One turn moves each row of this set onto another row. After a few examples, where does it send each row asked below?
Duv: [  9   3 -12  -5  20   8 -23  -8  -8 -22  23  12 -19 -18   5   5]
Zipit: [ 17   0   3  16  31   4  -2 -24  15   3  29 -15 -17  -9   7  -7]
Gitu: [-10  18   4 -18   0  -9  -4   1 -22 -11   6  10  -8  -8  33  -4]
purum: [ 18 -11   4  18   2 -10 -17 -38 -26   1  19   9 -22  -3  17  -1]
gepof: [ -3 -32  -7  -9  42  -2  -7  -4  21  -3  10 -13  23   9   8   5]
nezof: [ 17  -3  -4   8  10  -2 -24 -27 -12 -15  22  12 -26 -12  18   0]
baluv: [ -4   1   7 -18  -4 -16   7   1 -35  32   8   9   0 -17  19   4]
lidu: [  3   0  11  -8 -10 -18   6  -1 -33  22   2  11  -1 -21  25   0]
kedo: [  8  -3  17  26  23 -10   8 -37 -12  15  18 -23  -5  14   3 -11]
kego: [ 11  -6  13  -2 -13 -12 -32 -15 -34  -1  16  -8   6  19  -8 -14]
dagu: [ 13  -7  10  -4 -13 -10 -30  -4 -35  -3  10  -8  16   8 -17 -11]
Zifor: [ 13  -2  10  23  25  -4   1 -35   5  11  26 -19 -16   4   9 -10]
Kad: [-12   7   3 -27   3 -11   4   6 -32  30  15   8  -1  -9  17   5]
muma: [ -2   2  12  16  30  -4  12  -9 -21   7   6 -27  20   4 -25  -3]
sanub: [ -3  13   9  -9  -7 -14  -2  -3 -25  -8   1  11  -8 -15  36  -5]
vub: [  3 -44   5   9  28 -15   3 -17   3  15  -1 -15  33   9   4   4]
vuza: [  1 -31  -5  -2  37  -5  -9 -12  26 -11   9 -11  17  10  17   2]
Kebuz: [-16 -29  -6   6  32  -4 -13  13  -1  13   6 -13  15 -12  46   2]
dezen: [  7 -43   6  14  25 -18   1 -24   7   8  -1 -13  27  10  15   0]
velut: [  1 -13   5   9   8 -12  -4 -23 -53  23   8  -1   5   7 -15   6]
gaf: [  5 -35   1   7  31 -10  -7 -22  23 -11   6 -11  15  12  24  -1]
nemep: [-19 -29  -3  10  31  -8  -8  16 -13  12  -2 -15  26 -10  37   1]
Vubez: [-20 -30   2  14  27 -13  -9   5 -16  13  -2 -17  22   1  44  -2]
kag: [-17  19   2 -28   6  -6  -4   6 -23  -1  13   8  -6  -3  26  -1]
gapul: [ -4 -36  -4  -8  40  -5  -1  -3  13   8   7 -15  32   9  -1   8]
buz: [ 17  -7   6  -8 -11  -4 -30   5 -29  -2  11  -6  17  -6 -22  -7]
Mobe: [  2  -1  16  23  25 -11  12 -26 -23  13   9 -27  11  14 -13  -8]
bep: [ 20  -8   1 -13  -8   0 -33   8 -18   1  18  -1  10 -14 -20  -5]
paf: [-16 -30  -3   9  31  -6 -13   7  -2  14   8 -13  11  -6  51   0]
Pivop: [  0   5 -15 -15  26  12 -19   5 -18 -17  20   8  -4 -15 -12   9]
Keme: [ 17  -6   5 -11  -8  -4 -40 -17 -14   6  33  -3 -12  13   2 -12]
dipuz: [ 14   4  -2   9  35   9  -1  -7  18  -4  26 -14  -8 -21  -4  -2]
zodeg: [  8 -40   6  15  26 -16  -3 -26  15  -4   1 -12  18  11  22  -2]
nofo: [ 23  -8  -2 -16  -5   3 -38   3 -11   5  29   1  -2 -12 -13  -6]
fufi: [ -2 -41   0  -1  35 -11   3  -8   5  16   2 -14  36   8   0   6]
dad: [  9   4  -2   6  37   9   4   4   6  -5  16 -19   6 -20 -19   0]
votov: [-20 -29   1  15  28 -12 -11   1 -12  14   2 -16  16   2  50  -3]
bekan: [ -6  -6  -3  -4  18  -4  -6  -4 -50  15  10   0  13   3 -26   9]
vesip: [ 12 -15   8  18   1 -15  -8 -37 -43  17  13   5  -9   4   4   0]
rar: [ -7   1 -10 -15  25   6 -13   8 -36  -2  15   2   9  -7 -25  11]
puro: [ 12  -6   9  -5 -11  -9 -37 -20 -25   3  26  -6  -5  19   0 -15]
mal: [-17 -29  -5   6  32  -5 -10  17  -6  13   3 -14  21 -13  41   2]
sebin: [-18  15   0 -32   7  -6  -1   9 -28  16  15   9  -3  -3  20   3]
bon: [-21 -29   0  13  28 -10  -8  12 -17  13  -3 -15  25  -4  40   0]
Mune: [  2   4   5   9  36   4  10   3  -9  -1   9 -23  19 -11 -27  -1]
biti: [  4   7  11  -4 -12 -18   4  -5 -28   6  -1  12  -4 -21  32  -4]
Geta: [-18 -29  -1  12  29 -10 -13   2  -6  13   8 -14  12  -1  52  -1]
vupu: [ 20  -8   0 -14  -6   1 -40  -8  -8   8  35   0  -9  -2  -3  -8]

Keme goes to puro
gaf goes to zodeg
bekan goes to rar
And these:
Vubez goes to bon
sebin goes to kag
Mune goes to dad

One turn moves each row of this set onto another row. After a few examples, where does it send each row asked below?
vovak: [ -9  -9 -19  -7  15  12 -25 -19   7  -3  25 -18   0 -13]
dotos: [ 12   0   6  15  -8  20 -18  -9  -7  26  -5  10   9  17]
gati: [ 12  22  10   1  27   1  -1 -21  26   8  -9  14  32 -10]
Kig: [ -8 -15   5 -21   9  19  -7 -18  21 -18   2 -19  -7  27]
gimom: [  2  20   3  -9  31  -1  -1 -47   4  24  12 -18  25   3]
Zopi: [-16  31 -14  10  19   3  -8 -15  25 -17 -17  15   3  -4]
Mova: [-34  -8  -4 -14  11   1   4  -9   9   6   1 -42   9  10]
gibin: [  0  -4  -2 -29  39   7  -6 -25   2  -8   5  -9  10  -8]
Favif: [ -8 -21 -24   5   1  29  -6   2  22  -4  -7 -15  -8  14]
femo: [-22  20 -14  23  -7  29 -13 -14  34  11  12 -13 -13   6]
Gev: [ 12  18   7  -1  -2  18 -33 -29   6   3  -3  15   9  -8]
Kizoz: [ -9 -11  24 -11  24   7  -4 -27  17  27  23 -28  12  14]
nin: [-18  13  21  16  -4  27 -16 -28  33  28   6   2  -5   6]
zubod: [ -8 -13  10 -11  17  14  26 -11   4 -10  -5 -22 -13   2]
lini: [-27   1 -21  17  19   7  18  -3  31  33   6 -21   0   8]
tonib: [ 17   3   2  34 -13  12  -7 -18   7   6 -22 -12  11   1]
Vugu: [  4   6 -29   2  30  -3   1 -21   6  -4  24 -27  11  -4]
Sapos: [ 27  18 -33   2  18  18  -1 -17  27   6 -20  -1   7   9]
zepit: [-20 -15   1  21 -13  23  -2 -24  15  32  -9 -17  -7   7]
popi: [-25   9 -11  12   7   6  17 -18  -4   7 -22 -31   8  30]
Gos: [ -9  28  15  17  46  20 -10 -22  21   2 -22   4  -1  -3]
suv: [ 26  29 -10  19  12  13  13 -24   8  22 -14   1   6  22]
sot: [-23  11  -2   9   9   8 -15   5  15  36   0 -34 -14  -4]
vulu: [ 15  20   4 -15  23  19  -6 -18  17   4  13 -31  32  -9]
fof: [-22  -1  15   8  11  11   6 -15 -14   3   6 -24  -4  36]
vesi: [  3  22  23  -4  29  -2 -14  -8  24  -9  11  16  -3   9]
Baf: [  1  20  -8  18   8  24 -17 -11  27  23 -36   9   4  13]
sato: [ -6  12  29  -4  36 -13  10  -6  10  10   4   7  18  11]
Nomeb: [-22  21  -1  27  13   5  12  -2   7  39 -13   3  14   6]
Fuzi: [ -8  24 -15 -10  37  -6  10 -32  23 -14 -19 -16  10   6]

Nomeb goes to Favif
Gos goes to tonib
sato goes to Sapos
And these:
Vugu goes to vesi
gibin goes to gati
gimom goes to Zopi

